In the rows, zero is written as 128.
One turn moves every row onto another: examples first, then more rows asked:
k466: [146  84 138 109 137 142 130 127 136 142 150 116 123 102 133 150 142 139
 136 159 118 164 102 156 121  77 155 121 130 113 111 129 140  93 111 102
 111 153 144 129 151 135]
k937: [128 107 132 127 157 149 136 107 151 115 113 122 127 118 123 142 156 124
 135 197 133 105 139 112 105  97 147 107 122 121 124 112 139 139 145  96
 132 136 125 127 147 175]
k346: [137 106 131 134  90 146 127 125 165 133 140 118 123 112 127 152 143 129
 131 117 134 162 136  86 110 131 156 151 128 126 109 123 140 110 141  98
  89 124 156 117 143 113]
k554: [141 115 123 137  92 146 121 123 167 128 140 126 131 121 121 155 142 130
 138 117 129 167 127  82 111 126 154 149 133 132  99 129 135 111 137  91
  94 121 147 115 145 113]
k229: [159 110 133 115 132 141 135 136 136 144 156 127 131 119 134 154 142 128
 140 157 128 147 106 172 127  97 163 120 116 124 109 114 129  88 137 102
 112 153 138 135 150 144]
k43: [131 115 126 129  90 143 118 126 170 128 134 131 129 118 125 151 149 125
 144 120 142 156 134  88 110 127 152 146 127 139 108 121 131 110 146  89
  86 126 156 113 143 112]
k15: [163 116 124 124 155 138 150 142 157 112  77 125 121 116 132 131 143 122
 135 159 129 119  91 129 119 129 153 172 119 120 111 116 135 123 147 101
 108 102 120  92 143 129]
k236: [125 112 136 139 160 141 145 117 150 118 115 124 128 109 124 139 143 130
 133 194 125 111 137 118 100 100 157 110 124 118 121 121 134 136 145 108
 139 134 122 131 153 172]
k210: [125 102 127 129  88 145 119 122 168 130 132 126 122 113 123 147 146 130
 141 120 136 163 133  85 108 118 148 150 135 128 109 133 135 112 133  94
  85 123 156 112 143 106]
k385: [125 113 131 139  91 139 125 133 165 133 133 127 128 113 123 149 135 134
 139 122 133 164 136  91 108 129 158 148 137 132 110 133 128 107 140  98
  88 126 152 115 142 110]
k496: [153 113 123 116 133 152 176 119 157 127 114 113 129 110 129 139 158 128
 135 175 132 159 149  90 111 121 107 127 132 109 113 107 146 108 124  98
  85 176 159  91 139 112]
k169: [137  99 136 130 159 149 141 110 153 118 117 106 128 112 127 147 153 130
 122 194 126 116 138 103 104  97 149 106 128 110 121 114 149 136 137  97
 132 135 125 132 151 179]
k814: [155 115 121 128 144 144 178 117 161 124 120 125 136  98 127 134 161 131
 146 165 116 171 127  89  98 110 108 134 128 115  87 110 141 116 112 109
 101 166 153  92 152 114]
k59: [156 107 135 120 146 145 152 141 153 117  74 109 108 117 130 130 135 128
 125 168 133 113 103 131 123 134 152 170 128 107 131 120 139 120 145 100
 102 109 126  95 134 126]
k309: [164  99 128 108 153 146 141 137 155 114  68 110 116 118 129 136 147 121
 126 170 137 120 100 114 126 124 141 162 136 111 128 120 148 120 137  82
  94 110 128  87 133 126]
k645: [151 107 128 127 164 131 152 149 159 114  65 122 119 100 128 128 141 129
 136 164 124 129  89 120 112 118 152 170 136 119 116 128 139 117 132 102
 107 108 127  92 144 123]
k810: [165  88 131  94 135 154 122 120 140 139 154 114 127 117 136 154 162 123
 134 155 133 152 102 151 129  81 147 119 113 121 109 107 149  99 124  88
 102 152 151 127 151 146]
k489: [125  98 132 133 163 141 137 112 154 118 110 118 132 104 122 143 152 132
 132 198 122 123 132 102  98  86 147 106 134 115 121 125 143 136 129  97
 135 138 125 126 149 173]
k818: [144 134 121 143 134 139 182 117 154 124 124 141 125 103 122 123 149 140
 152 163 110 164 126 111 101 116 112 143 123 114  84 117 123 119 119 129
 111 154 142  95 153 110]
k977: [158 136 127 125 118 155 180 116 148 127 124 123 124 131 123 136 148 126
 138 180 135 142 157 109 121 135 112 129 124 108 115 105 132 113 139 105
  87 170 140  95 133 114]
k759: [135 113 128 140 164 139 140 112 154 116 118 124 138 112 123 146 151 131
 136 193 121 120 123 106  99  92 151 107 125 122 110 118 137 138 138 100
 140 130 118 127 156 177]
k601: [146 145 119 133 117 147 176 112 143 122 123 147 123 129 118 122 147 133
 156 171 127 144 141 120 117 126 112 139 118 113  99 112 116 119 138 120
 102 157 133  93 140 109]
k651: [137  93 137  95 132 148 125 132 137 143 142 128 117 111 133 144 151 122
 143 164 139 140 117 168 127  84 154 118 121 126 126 115 133  90 131  95
  98 161 154 127 145 137]
k974: [149 103 125 106 136 138 118 129 139 137 145 142 135 120 123 150 153 130
 156 162 126 158  95 159 127  72 154 118 123 131 102 127 128  91 121  93
 112 151 134 124 150 134]
k553: [171 100 127 121 165 140 154 146 161 118  76 101 124 107 132 142 141 127
 120 164 125 135  90 108 119 126 151 165 137 109 116 124 153 116 132  92
 104 110 125  90 142 128]

k651 turns into k229
k496 turns into k977
Now these:
k759 turns into k489
k385 turns into k554
k645 turns into k553

One turn moves every row onto another: examples first, then more rows asked:
k17: [126 129 116  95 136 156 138 165 111 129 162 101 135 105 111  92 121 135
 129 128]
k148: [123 128 128  93 181 137 145 155 109 136 141 101 114 135 139  85  86 126
 138 126]
k668: [141 126 118 102 138 111 151 116 125 137 137  88 119 125 145 110 103 143
 154  82]
k366: [125 176 133 108 135 127 126 130  97 139 159 112 141  94 126  86 125 125
 133 113]
k290: [108 165 144  95 141 165 158 142 115 121 159 101 115  79 120 112 107 136
 129  95]
k34: [133 158 146 115 124 128 121 152 111 123 146 106 143  97 122 101 149 131
 132  98]
k65: [133 135 132 107 152 134 153 137 113 143 144  67 125 125 149  85  65 108
 153 115]
k999: [157 140 140 116 167 115 140 135 103 146 130 114 133 132 136 107 112 139
 141  86]
k445: [127 155 174 123 165 118 143 135 113 137 125  70 121 102 169 106 105 116
 140 114]
k372: [126 133 150 118 133  90 136 134 141 120 138  92 138  92 147  90  72 111
 135 109]
k396: [113 158 147 118 111 162 156 158 131 147 138 100 128  99 121  96 111 122
 127  88]
k980: [100 163 149  98 115 150 149 150 124 128 141 111 130  80 121 101  89 135
 133  87]
k260: [116 105 152 102 158 130 154 175 117 123 116 102 132 136 145 103 111 129
 148 112]
k471: [134 113 145  97 151 118 155 161 134 118 114  83 106  98 164 117 108 142
 146 110]
k624: [120 152 162 108 172 107 130 133 101 129 122 113 132 117 159  84 110 120
 147  96]
k217: [104 149 142  97 129 141 136 181 116 119 148  99 130  98 123  84 122 113
 136 137]
k768: [167 121 136 125 157 111 166 139 126 116 153  85 125  84 143 111 109 115
 133 106]
k424: [123 120 148 136 137 117 152 135 151 132 137  70 126 117 147 100 118 110
 121 119]
k345: [117 136 134 104 152 112 160 112 135 118 161  81 117 108 136 120  94 129
 131 132]
k742: [136 161 142 118 137 170 158 163 119 135 155  97 115  85 122 102 114 119
 127  82]

k668 turns into k65
k424 turns into k768
k217 turns into k34
Now these:
k980 turns into k396
k148 turns into k624

One turn moves every row onto another: examples first, then more rows asked:
k286: [119  91 114 149 116 158 156 132 124 125 136 151 164 134 138 133 108 144
 114 131 135 136 176 123 112 107 137  93 116 147 112 108 120 127 128 107
 119 128 110 121 126 131 114 121 124 125 120 128 113 131 139 119 155 136
 119]
k931: [129 128 143 131 117 148 164 112 144 109 131 150 126 148 127 126 128 136
 150 114 146 119 147 117 128 110 130 137 156 131  83 137 128 141  91 138
 131 122 115 138 137 114 144 136 130 123 157 138 138 139 107 146 131 124
  92]
k750: [124 136 111 138 100 139 148  97 173 112 116 156 133 152 125 119 141 126
 136 152 127 119 163 143 141 114 118 115 106 141 144  99 136 135 121  96
 114 133 134 130 130 122 138 119 119 139 128 124 113 109 140 118 120 137
 101]
k159: [129 147 116 123 118 137 130 120 142 166 150 145 134 164 125 145 101 102
 141 133 119 132 155 118  98 124 127 103 122 100 116 112 132 137 127 101
 115 130 150 132 107  81 140 138 114 158 109 112 141 144 145 153 139 139
 114]
k851: [143 129 154 139 164 137 111 126 131 125 150 137 117 124 134  98 134 135
 130 136 143 129 171 132 106 140 123 126 133 129 140 123 130 121 109 109
 105 127 118 141 141 110 152 128 102 138  92 126 122 136 114 148 119 128
  89]
k28: [132 156 104 157 127 125 145 109 125 136 163 130  97 118 119 110 128 163
 139 128 137 124 144 137 152 119 116 153 143 145 107 116 132  98 111 103
 111 137 130 137 105 117 119 146 144 144 138 142 126 134 132 154 142 127
 117]
k451: [124 133 113 116 126 115 141 125 112 140 130 135 131 124 131 159 122 162
 116 141 146 118 154 102 127 132 154 149 153 124 100 130 103 139 136  89
 136 131  97 137 120  97 137 152 140 146 123 105 103 127 135 128 132 123
 115]
k110: [146 132 128 142 139 135 122 153 110 135 163 114 132 146 156 134 109 127
 139 128 137 132 133 101 114 109 125 111 131 119 104 137  90 149 136 141
 122 110 135 116 110 131 144 125 132 119 108 134 116 117 151 132 142 101
 112]
k18: [114 114 123 141 112 133 127 139 148 135 151  92 132 146 108 133 130 124
 116 142 129 108 137 136 129 124 121 122 146 146 123 121 116  87  99 120
 128 119 154 107 113 115 150 100 151 144 133 129 137 102 123 129 146 120
 151]
k145: [128 115 120 123 123 149 154 121 141 136 133 153 153 147 122 136 134 113
 129 116 130 136 141 102 113 138 113 115 108 132 122 143  92  94  86 137
 109 142 100 144 111 113 126 147  97 123 121 115  98 130 122 146 145 138
 115]
k377: [131 117 118 121 100 138 156 126 127 130 119 116 136 120 145 150 129 115
 147 117 142 123 120 141 111 141 132 125 125 128 111 145 131 100 122 128
 114 128 132 126  91 129 148 121 123 156 144 102 165 142 159 123 129 133
 118]
k426: [109 118 118  85  95 139 143 123 139 125 136 129 110 149 142 149 124 103
 123 126 149 112 151 125 116 138 125 161 124 126 129 137 125  97 110  91
 118 107 119 135 118 105 160 101 103 120 118 134 137 132 122 119 121 118
 107]
k542: [134 132 120 100 114 127 116 124 137 126 160 102 113 155 156 147 116 107
 139 127 146 114 135 110 130 120 120 145 127 124 132 135 108 121 120 115
 127 107 132 127 111 130 173 106 122 112 120 139 133 115 132 119 119  95
  94]
k248: [128 113 138 124 119 131 100 129 149 107 153 130 129 148 134 163 109 142
 120 132 133  97 150 125 128 130 108 157  99 135 103 105 100 120 114 111
  99 117 125 122 101 107 142 109 120 163 117 108 123 117 116 155 146 128
 137]
k161: [ 95 144 133 135 128 129 113  99 139 136 145 155 161 136 123 124 100 131
 100 122 141 129 142 108 105 137 137 125 130 132  98 101 118 119  93  99
 158 154 128 128 108 115 156 108 108 120 127 106 154 105 126 148 135 128
 100]
k523: [128 131 150 142 163 148 110 124 144 144 139 142 129 137 141 100 122 141
 136 124 141 111 173 132 119 137 135 120 152 129 141 129 133 121 124 113
 126 133 117 123 136 114 149 127 107 136  87 115 123 143 123 155 112 132
  95]
k991: [135 153 127 141 118 124 120 127 162 120 148 150 125 162 109 123 142 138
 141 129 132 140 128 146 137 118 127 142 128 110 119 125 116 128 125 147
 119 121 157 102 111  96 111 126 119 124 142 132 102  94 154 120 149 131
 110]
k45: [129 150 110 159 132 116 144 111 118 133 160 133 111 107 126 113 130 163
 118 140 136 120 147 143 154 121 115 153 145 142 100 118 136 100 122 103
 103 142 127 144  97 111 136 141 150 137 135 133 132 131 134 154 146 129
 112]
k989: [131 152 134 109 118 134 139 121 148 148 148 146 155 159 120 161 117 111
 132 159 121 137 143 119  97 108 134 102 129 105 114 108 138 142 134 106
 110 127 143 138 123  89 136 139 119 158 115 128 134 147 139 156 147 133
 107]
k969: [120 116 112 135 123 139 136 114 124 131 152 141 137 149 148 136 106 136
 108  91  99 104 144 144 112 116  93 129 109 128 109 112 130 135 101 123
 115 138 122 149 145 133 112 117 107 138 108 107  98 131 133 149 135 107
 122]
k640: [134 120  89 141 133 142 154 122  92 126 126 130 134 121 151 153 142 122
 110 110 120 124 134 141 128 132 106 150 116 117 114 118 150 127 122 113
 138 145 127 126 127 100 113 152 143 127 132 127 125 112 156 135 130 135
 104]
k302: [143 149  92 124 116 117 144 130 140 124 134 142 140 156 114 106  93 129
  94 121 137 120 133 136 128 131 122 127 135 131 136 133 108 144 132 117
 125 114 124 124 122 114 123 120 105 151 109 103 128 117 150  99 105 100
  83]
k800: [ 90 144 128 143 131 167 140 122 166 143 143 150 156 151 133 129 103 128
 116 116 142 141 160 119 129 121 127 102 150 127 136 140 116 100 130 129
 130 132 144 134 105 131 143 121  93 136 150 132 153 127 152 137 143 127
  97]
k92: [122 149 112 130 136 121 166 146 111 131 152 115 142 154 125 100 112  88
 101 115 125 128 119 133  93 141 131 125 142 127 122 105 144 111 102  98
 120 127 135 151 134 123 133 127 127 124 147 138 119 124 125 128 142 115
 124]
k341: [137 148 109 134 139 118 139 125 117 140 131 145 161 108  99 124 137 134
  91 145 121 121 153 148 134 130 121 127 127 119 124 131 109  86 122 106
  99 143 105 143  97 105 130 142 133 129 104 110 126 109 148 152 139 118
 114]
k49: [147 147 114 130 114 120 156 116 137 109 127 145 142 154  98 121 114 131
 111 119 146 128 140 137 137 119 131 130 160 117 104 143 135 155 126 122
 132 112 130 131 130 116 132 126 135 148 138 115 148 120 133 118 111 103
  71]
k243: [109 142 132 131 133 136 117  99 143 132 152 143 152 127 123 131 101 129
  89 136 132 123 134 114 114 138 132 117 125 145 106  93 106 145  98 113
 144 142 135 144 109 137 158 111 119 115 135 101 159 105 122 149 123 121
 103]
k141: [117 123 129 136 117 134 123 134 157 123 143  90 139 148 113 143 128 119
 124 151 135 104 137 129 128 134 120 130 128 146 118 118 115  88 100 119
 122 109 150 114 107 115 149 104 140 153 133 134 152 106 125 129 147 126
 152]
k519: [100 121 119 146 130 159 105 134 124 141 163 130 100 126 164 131 115 140
 130 107 135 104 171 132 109 135 142 108 118 118 112 116 131 116 118 101
 127 140 156 135 144 112 159 128 120 136 137 107 121 123 135 133 152 131
 107]
k714: [129 154 119 116 146 106 146 150 100 135 137 114 128 133 121 140 121 124
 120 130 157 129 135 112 116 151 155 154 151 129 115 109 119 122 129  83
 115 121 115 145 122 102 141 145 148 136 138 122 110 130 114 126 146 131
 116]
k609: [130 141 111 110 134 108 124 139 125 114 105 124 155 150 139 121 105 144
 148 111 120 109 135 143 111 134 118 136 151 154 139 138 131 118 120 135
 117 106 134 113 135 111 131 147  91 153 146 111 111 111 147 139 139 127
  96]
k690: [136 158 126 134 119 120 113 125 155 113 134 156 123 164 116 114 148 129
 143 139 127 132 132 149 141 113 119 131 130 116 127 118 115 132 123 137
 115 125 160 109 123 101 114 134 119 132 141 125 103  87 157 128 131 128
 103]
k315: [124 113 114 129 130 113 156 134 152 110 135 142 149 163 150 127 131 113
 135 123 131 141 140 103 149 120  96 143 132 136 134 112 126 121 101 158
 144 135 109 129 125 112 134 133 122 165 144  99 116  97 138 111 137 124
 104]
k189: [127 109 120 133 118  98 131 124 111 123 131 119 128  99 160 117 100 133
 137 132 131 135 155 120 126 114 116 146 142 119 109 121 129 120 130  99
 144 148 125 144 100 122 131 119 115 132 168 107 105 108 145 126 134 133
  96]
k792: [119 171 118 139 140 140 118 138 120 150 132 133 149 142 123 123 120 140
 123 110 134 129 141 105 103 117 111 121 139 100 107 128 122 108 103 125
 128 166 138 134 130  91 115 136  99 183 132 112 119 129 114 143 136 132
 106]
k656: [131 107 114 130 111 142 145 158 107  95 142 119 136 144 150 150  96 130
 131 124 143 119 148 127 158 140 116 119 132 157 133 120 121  90 134 129
 125 110 124 125 115 106 129 131 115 119 120 113 146 134 134 148 161 122
 119]

k18 turns into k991
k189 turns into k377
Now these:
k640 turns into k656
k92 turns into k110
k248 turns into k750
k286 turns into k145
k45 turns into k141
k523 turns into k161
k49 turns into k714
k519 turns into k800
k243 turns into k989
k426 turns into k302

One turn moves every row onto another: examples first, then more rows asked:
k536: [129 125 143 151 123 152 113 123 114 121 141 132 124  94 118 167 154 143
 134 116 119 129 108 131 143 153 120 148 148 119 119 133 113  89 146 130
 134]
k961: [124 125 133 111 124 133 124 131 146 111 139 142 112 137 119 154 155 131
 128 136 113 147 107 123 145 144 115 120 147 101 124 143 129 120 122 160
 162]
k294: [121 130 127 119 123 133 136 129  89 146 124 136 145 144 147 125 121 111
 126 125 134 130 143 120 135 136 116 119 111 147 122 133 131  86 103 141
  92]
k833: [115 143 161  90 140 110 135 126 152 131 133 143 116 133 134 150 135 114
 112 149 112 121 136 123 137 139 129 130 127 105 116 111 126 138 122 163
 115]
k990: [122 130 145 150 119 152 109 120 110 121 145 132 122  96 121 164 148 135
 127 120 121 137  94 129 141 152 125 146 156 121 123 135 112  93 143 138
 134]
k58: [114 123 134 135 148 122 135 126 125 119 161 108 144 119 103 121 138 151
 147 122 114 129 149  97 117 120 125 135 183 121 138 111 122 130 127 125
 153]
k381: [109 137 165 123 136 120 130 119 120 143 133 145 123  85 134 155 123 129
 121 124 127 108 126 126 131 139 127 161 131 133 115 105 107 109 133 144
  87]
k766: [157 127 111 129 127 130 126 120  92 137 172 124 132  89 124 135 123 118
 127 127 118 147 159 155 146 126 128 145 127 130 143 132 109 130 127 134
 131]
k335: [113 127 130 129 142 134 126 127 132 117 151 105 124 122 106 121 138 154
 153 133 113 123 150 114 108 121 126 143 185 122 144 111 120 132 131 123
 147]
k693: [121 152 132 115 130  99 153 123 130 133 115 117 154 146 134 126 141 137
 123 149 142 114  92 134 131 127 110 132 130 143 126 109 157 121 127 115
 133]
k288: [118 133 125 120 123 132 129 129 101 153 123 143 131 148 147 134 117 105
 130 129 128 131 141 120 129 128 113 114 106 151 125 129 120  80 109 142
 106]
k862: [148 129 123 124 135 130 122 121 105 136 175 123 125  93 124 142 125 118
 133 123 112 146 167 158 142 131 119 149 134 140 139 141 100 133 121 124
 140]
k444: [108 138 156  92 142 105 140 124 163 135 131 143 118 129 137 148 128 112
 112 145 111 127 132 128 131 132 136 124 131 110 124 112 134 129 118 166
 114]
k131: [117 152 132 118 127 105 139 121 138 135 104 112 146 154 135 132 137 134
 130 145 140 113  98 135 118 137 113 138 136 143 133 101 150 119 124 118
 152]
k831: [124 149 142 119 131  97 148 128 131 140 122 110 153 148 135 131 142 143
 120 148 139 120  98 131 129 132 113 129 139 146 123  95 150 116 120 118
 156]
k707: [124 125 130 115 125 134 128 129 157 110 138 138 123 137 118 157 154 131
 133 134 104 146 113 132 146 147 123 114 147 102 127 139 137 114 133 154
 163]
k199: [149 126 111 131 130 117 124 116 104 134 172 132 131  88 118 133 129 120
 117 128 112 145 157 159 147 120 121 144 138 128 141 138 108 132 136 121
 130]
k544: [120 136 138 127 141 132 129 123 139 115 156 107 132 127 108 122 134 151
 158 137 121 124 152 107 117 123 128 142 186 121 145 111 129 128 129 123
 153]
k448: [116 138 133 119 123 123 134 135  94 159 133 148 142 149 138 135 122 118
 131 127 124 132 147 124 142 127 114 105 119 150 114 127 121  80 101 136
 103]
k863: [112 151 136 115 120 101 140 120 140 138 114 112 150 155 140 129 133 130
 128 147 145 107 100 129 135 137 116 136 136 147 135  97 144 109 121 123
 149]
k664: [121 142 133 110 129 102 142 123 134 131 117 112 153 155 134 116 141 133
 124 141 145 108  94 139 131 134 113 140 146 140 129  99 154 123 120 120
 139]
k510: [124 122 125 125 142 134 130 128 126 118 167 110 131 127 102 112 140 150
 150 134 121 121 144 115 118 114 136 139 188 114 143 111 128 131 132 129
 143]
k125: [143 134 123 136 135 115 118 108  96 147 169 128 135  98 122 141 128 115
 120 117 105 150 164 160 152 124 122 143 133 133 136 131 104 130 122 123
 135]
k410: [113 129 127 116 122 130 131 131  97 155 137 135 135 144 148 138 120 107
 125 125 129 126 144 127 139 135 116 118 108 155 124 137 110  77 102 138
 103]
k915: [125 135 123 124 126 128 137 131  94 149 137 151 142 139 142 129 123 113
 127 131 127 135 144 123 135 124 117 111 112 142 121 139 124  78 115 133
  89]
k318: [111 121 128 127 144 128 137 126 131 111 153 110 136 121 101 117 144 153
 139 137 118 120 142 104 114 111 129 132 185 115 139 122 135 134 132 119
 138]
k557: [145 128 116 130 129 126 116 118 103 141 166 126 116  92 126 136 125 113
 124 124 108 144 164 161 140 123 119 148 126 139 144 130  96 129 128 128
 134]
k610: [110 146 166 124 126 123 128 122 115 141 134 141 128  90 131 157 120 121
 123 126 120 110 124 126 131 150 129 154 137 131 113 101 105 114 144 145
  87]

k863 turns into k410
k961 turns into k833
k199 turns into k318
Now these:
k444 turns into k381
k510 turns into k664
k557 turns into k335
k448 turns into k125

